128 stands for zero in the data rows.
Here is a table of points, one per row:
[113 162 119 106 154  69 176  77 108 128 131 150 144 162 136 145 179 166
 131 184 140 127  67  95  85 109  92  93  92 146 138  78 145  93 149 124
 131 125 136 151  87 181 125 127 188 102 161  98 146 155 109  87 152 132
 113  83 167 147 153 170 172  95 142 146]
[138 107 119 182 137 118 111 166 158 122 112  78 147 209  27 156 129 146
 110 110 152 143  99 149 158 162 110 103 117 128  66 122 157 127 117  96
 135  87 154 250 110 155  97 148  88  83 139 165 124 141 143 153 148  94
 149 138  71 128  89 154 135 157 110  93]
[ 87 153 133  63  86 156 189 179 127 161 138  99 101 113  97 112 198 132
 125  97 144 122 102 156 151 135 164 145 139 137 170 133  92 164  71  95
  94  58  92  99 128 183 154 100 127 131 164 123 171 119 142 125 136 132
  86 149 159 129 101 125 166 163 107  92]
[170 119 105 156  91 156  99 133 155 167 150 163 118 129 108  71 150 102
  80 130 167  82  76 111  97 160 127 162 139  70 176 107 131  69 123 107
  66 167 164 132 157 119  69  99 164  90  99 135  95 108 131 145  79 152
 111 113 145 135 140 118 150 159  97 138]
[100  48 148 183 122 131 144 176 116 127 135 115 126 100 178 135 153 128
  97  92 146 153 170 119 107  39  86 111 113 140  91 156 115 118  71 106
 131 184 149 125 155 114 119 148 123 114 124 108 177 173 149 162 135 119
  64  90  93 170 116 134 163 104  91 166]
[141 193 186  97  87  88 108 183  93  56 138 165 171  94  72 124 125 134
 129 103 131 102 155 113  89 112  89 133 133 170 101 132 152 117 117 149
 119 187  94 104 134 126  93  81 132 159 104 176 125 121 155  48 122 104
 124 119 100 116 121 133 132 159 149  85]
[122 139 131 119 192 139 147 151 154  69 192 103 139  69 103 144 129  94
 107 134 114 151 107 155  55 128 142 144 150 138 155  89 143 129 110 132
 173  98 152  91  64  83  92  80 137 132 141 100  69 161 118 192 129  92
 159 174 128 146  97 125 137 112 141 159]
[107 216 154 113  88 146 109 139 145 107 134  86  73 116 162 129 126 109
 123 226 176 143 156 157 152 166  73 133 102 132 110 165 132 119 133  94
 127 123 109 155 155 122 103 113 134 166  78 108 144 127  52 174 169 157
 137 109 121 167 147 126 102 108 136 129]
[106 102 158 134  94 142 147 130 151 130 171 202 149 121 120 143 108  81
 135 119 123  94 139 130 123 150  77 105 132 202 140 155  88 158 154  84
 124  79 151 153 153 101 136 164 119 127 162 206 119 136 167 134 125 163
 185 134 195 142 183  99 133  78 161 145]
[161 150 141 151 157 149  85 197 141 158 137 162 180 118 141 103 218 171
 210 124  89 123 135 139 150 158 138 169 134  92 126 109 169 123 141 199
 118 145  87 128 147 147 152 135 130 108 134 138 146 161 150 194 190 117
 152  95 154 123 131 117  98 105 157 159]
[117 103 150  89 183  96  81 153 158 165 168 136 123 123 121 143  85 148
 161 134 103 139 123 148 104 103 131  79 153 119 128 164 122  95 181 129
  92  80 156  95 140 171  56 145  81 168 134  83 190  94 125 129 109 141
  97 122 106  86 162 114 124 188 166 160]
[111 157 137 106 134 122 180  90 114 165 165 112 144 105 128 101 172 169
 164  99 137 164 108  76 172 116 119 131 161 118 130 142 114 154 112 109
 154 165 157 111 107  95  91 136  70 100 113 122  96 115  66  97 140 164
 208  96  78  73 143  65 127 122  75 138]
[125 119 137 125 116 111 155 127 131 137 143 117 142 111 131 166 109 122
 110 134 172 161 188 102 106 135 148 114 135 113 174  62 176 133 173 163
  89 102 124  99 123 127 172 166 109 127 164 178 149  39 127 135 107 125
 148  93  83 203 118 149  89 113  59 122]
[201 108 144  81 102  96 160 121 155 205 128 141 147 166 165 143  86  97
 100 110 140 147 147  82 166 115 105 190 148 168  86  99 155 102  96 113
 131 135 121  99 105 185 135 129 107 170 103 117  98 180 121 146 115 137
 143 184 145 124 119 181  92 140 135 138]
[ 95 131 116  68 144 154  33 145 153 124 131 117  93 119 129  98 155  83
 114 109 156 133  92 100 122 119 105  93  98  81  77  98 110 129 108 187
 150 139  99 124  98 117 172 193  91  80 144 114 125 145 119  78  76 146
 115 179 132 144 176 133 111  97 150 109]
[157  86  66 152 153 182 125  99 136 143 133 143 167 115 130 132 177 123
  68 182 118 156 204 128 128 136 149 118 134 132  84 130  64 107 112 168
 133  79 141 121 139 127 133  49 142 124  90 152 192 109  93  70 126  99
 161 139 114  81 126 156 147 111 149 111]
[121 130  97 152 138 148 146 108  64  52 147 132 136 130 147 177 110 181
  77 108 139 100  99 118 182 135 119 117 173  87  92 100 142 126 150 137
 102  51  44 125 157 120 109 113 101 147 108 128  89 163 145 117 120 158
  75 128 144 109 144  93  89 109 101 175]
[169 141 108 106 160 157 145 138 186 142 116 179  97 151 147 126  98 173
 101 125 160  66 183 161 136  79 102  69 126  50 132 115 146 161 129  71
 171 156 123 108 113  92 153 113 138 118 171  95 115 115 149 132 178 102
 147  89 160  92 131 126 115 153 127  73]
[ 76  99 159 132 123 143 117 105 168 125 118 118 127 183 154 176 193  75
 138 109  95  85 113 115 120 107 126  98 191 164 139 173 154 147 199 164
 122 152 131 194 179 104 134 111 167 123 149  90 107 123  86 109 125 131
 120 172 124 104  39 176  87 163  87 115]
[ 84 132 169 141 171 105  97 105 102 170  86  76 143  97 108  81  91 143
 103 111 136 133 154 115 150 149 130 125 124 124 141 119  50 137 159  89
 137 120 122  99 191 156 111 181 253 149 161 149  87 182 124 124  99  79
 151 126 101 121  91 128  82 117 139 116]
[114 127 191 133  68 195 112  54 122 156 118  99 132 163 121 152 123 127
 123  98 123 135 150 161 111  81 194 156 158 118  87 147 111  98 153 153
 150 131 140 144  83 172 126 116 122 132 119 113  73  95 149 132 119  91
 107  65 138 189 142  80 150 103 177 110]
[155 124 153 117 131 149 121  73 113 119 134  79  93 116 221 110 113 133
 110 119 151 107 127 150 107 182 151 106 105 167 198 148 144  95 123 172
 166 146 119 160 117 159 114 136  95 110 121 169 162 179 200 119 154  80
 146 149 116  83 160 127 149 163  89 148]
[158 125 124 134 143 154 195 101 157 173 126  80 136 128  70 126  95 131
 148 124 123  96 112 148 156 133 172  95  82 128 140 104 155 118 160 147
 119 186  94 118 148  51 119 154 102 179  95 136 187 162 129 100 103 162
 110 144 131 158  67 118 173  81 184 130]
[126 100  84 129 112 144 161 126 123  95 129 120  90 145 128 155  90  78
 147 126 103 145  69  74  95 167 117 157 124  93 113 188 115 187 157 144
 107 130 142  61  82 127 128 141 168 104  65 132 163 158 183 131 170 146
 144  69 112 134 116 144 101 146 145  81]
[ 47 119  79  78 156 101 122 144 112 143  58 108 172 109 136 121  92 166
 108  89  97 160 145 115  91 136 147 120 111 146 147 135 147 129 112 139
 137 152 149 167 144 121 130 119 111 148  54 166 101  93 120 184 140 166
 105 121 217 108 148 147 122 119 116  79]
[110 120 109 148  89 100 124 103 138  86 147 108  41 105 123 113 139 192
 162 140  54 130 160 110 156 117  71 188 142 120 134  78 130 121 153 103
 186 127 120 101 175 139 142 143 121  86 101 128 121  68 163 134  99 129
 142 168 148 129 113 155 182 153 170 151]
[203  72 158 160 177 124 149 146  91  68 138 108 132 121 148  45 134 122
 180 103 101  94 147 109 129 143 137 123  87 121 142 190 156 101 119  98
 116  73 111 146  87 127 164 144 133 148 121  89  96  95  60  97 106 127
 131 119 158 164 150 152 135 146 124  92]
[168 127 158 174 118  91  96 104 107 128 116 145  74 117 126 178 142 132
 139 128 113 170 148 146 100 188 184 124 142 124 116 118 166 240  91  72
 101 177 141 120 120 146 105 129 136 128 153 131 133 121  96 122  95 131
  77 144 153  70 146 143 110  51 144 120]
[166 133  88 140 138 129 130  72 135  96  68 136 166 143 122 157 125 119
 165  88 159 119 106 157 134  79  87 153  57 145 180 136 126 172  81 166
 122 117 140  95 193 154 106  93 136 108 145 104 132 105 109 147 147 140
 132 189  82 166 177  75 102 140 156 116]
[151 185  89 156 144 141 115 150  87 133  85 137 129 115 143  78  59  86
 148 210 120 134 107 123 137  80 147 148 197 171 106 112 157 168 111 136
 147 108 188 128 155 128 129 163 103 108 146 145 139 138 118  81 143 110
 100 115 189 160  85  79 135 160 101 139]
[ 86  82 163 139 111  73 134 146 124 115 105 141 157 168 118 106 113 111
 103 182 106 208 133 187 181 147 118 159 130  99 169 116 143 121 125 139
 134 152 114 152  81  70 173  89 165 133 144  74 153 139 165 102 100 163
 140 138 129 114 173  63 125 175 124 135]
[143 130 105 128 119  94  37 111 103 160 169 146  97 114  81 152 107 136
 111 103 128 103  82 145 150 122 178 124  97 147 110 167 124 109 125 131
 157 131 163 111 146 100 244  81 146 175 137 129 112 124 121 134 182 141
 130 114  95 134 141 164 168 130  72 187]
[122 182  56 145 152 112 182 139 137 108  87 154 106 160 145 123 156  97
 161 129  89  80 148 149 112 167 156 140 131 177  76 104  49  75 114 120
 125 162 112 120  87 107 143 159 113 152 173 137 116 106 133 178  83 135
  99 103  71 109 153 113 102 164 120 144]
[103 129 116 114  63 138 124 161  88 119 101 196 160 117 167 134  75 147
 165 174 148 144 101 108 138  95 162 129  93  86 176 160  72 109 123 115
  89 128 116 166  91 125 121 151 101 121 135 114 101 100 133 138 131  85
 144 178  92  93  55 170 146  67 152 152]
These points spread out most along one direction. Take the direction at right angles to it along which they spread out most. Go by this last direction. How far along it is each point below, from 0 to 99? 50 is the average, and the first point above lies past it. One standard deviation of the points above along it is 16.
[158 125 124 134 143 154 195 101 157 173 126  80 136 128  70 126  95 131
 148 124 123  96 112 148 156 133 172  95  82 128 140 104 155 118 160 147
 119 186  94 118 148  51 119 154 102 179  95 136 187 162 129 100 103 162
 110 144 131 158  67 118 173  81 184 130] -> 48
[111 157 137 106 134 122 180  90 114 165 165 112 144 105 128 101 172 169
 164  99 137 164 108  76 172 116 119 131 161 118 130 142 114 154 112 109
 154 165 157 111 107  95  91 136  70 100 113 122  96 115  66  97 140 164
 208  96  78  73 143  65 127 122  75 138] -> 51
[ 95 131 116  68 144 154  33 145 153 124 131 117  93 119 129  98 155  83
 114 109 156 133  92 100 122 119 105  93  98  81  77  98 110 129 108 187
 150 139  99 124  98 117 172 193  91  80 144 114 125 145 119  78  76 146
 115 179 132 144 176 133 111  97 150 109] -> 64
[157  86  66 152 153 182 125  99 136 143 133 143 167 115 130 132 177 123
  68 182 118 156 204 128 128 136 149 118 134 132  84 130  64 107 112 168
 133  79 141 121 139 127 133  49 142 124  90 152 192 109  93  70 126  99
 161 139 114  81 126 156 147 111 149 111] -> 66
[103 129 116 114  63 138 124 161  88 119 101 196 160 117 167 134  75 147
 165 174 148 144 101 108 138  95 162 129  93  86 176 160  72 109 123 115
  89 128 116 166  91 125 121 151 101 121 135 114 101 100 133 138 131  85
 144 178  92  93  55 170 146  67 152 152] -> 36
[100  48 148 183 122 131 144 176 116 127 135 115 126 100 178 135 153 128
  97  92 146 153 170 119 107  39  86 111 113 140  91 156 115 118  71 106
 131 184 149 125 155 114 119 148 123 114 124 108 177 173 149 162 135 119
  64  90  93 170 116 134 163 104  91 166] -> 53
[106 102 158 134  94 142 147 130 151 130 171 202 149 121 120 143 108  81
 135 119 123  94 139 130 123 150  77 105 132 202 140 155  88 158 154  84
 124  79 151 153 153 101 136 164 119 127 162 206 119 136 167 134 125 163
 185 134 195 142 183  99 133  78 161 145] -> 24
[121 130  97 152 138 148 146 108  64  52 147 132 136 130 147 177 110 181
  77 108 139 100  99 118 182 135 119 117 173  87  92 100 142 126 150 137
 102  51  44 125 157 120 109 113 101 147 108 128  89 163 145 117 120 158
  75 128 144 109 144  93  89 109 101 175] -> 51
[126 100  84 129 112 144 161 126 123  95 129 120  90 145 128 155  90  78
 147 126 103 145  69  74  95 167 117 157 124  93 113 188 115 187 157 144
 107 130 142  61  82 127 128 141 168 104  65 132 163 158 183 131 170 146
 144  69 112 134 116 144 101 146 145  81] -> 44
[ 76  99 159 132 123 143 117 105 168 125 118 118 127 183 154 176 193  75
 138 109  95  85 113 115 120 107 126  98 191 164 139 173 154 147 199 164
 122 152 131 194 179 104 134 111 167 123 149  90 107 123  86 109 125 131
 120 172 124 104  39 176  87 163  87 115] -> 53
[117 103 150  89 183  96  81 153 158 165 168 136 123 123 121 143  85 148
 161 134 103 139 123 148 104 103 131  79 153 119 128 164 122  95 181 129
  92  80 156  95 140 171  56 145  81 168 134  83 190  94 125 129 109 141
  97 122 106  86 162 114 124 188 166 160] -> 57
[155 124 153 117 131 149 121  73 113 119 134  79  93 116 221 110 113 133
 110 119 151 107 127 150 107 182 151 106 105 167 198 148 144  95 123 172
 166 146 119 160 117 159 114 136  95 110 121 169 162 179 200 119 154  80
 146 149 116  83 160 127 149 163  89 148] -> 63
[169 141 108 106 160 157 145 138 186 142 116 179  97 151 147 126  98 173
 101 125 160  66 183 161 136  79 102  69 126  50 132 115 146 161 129  71
 171 156 123 108 113  92 153 113 138 118 171  95 115 115 149 132 178 102
 147  89 160  92 131 126 115 153 127  73] -> 67
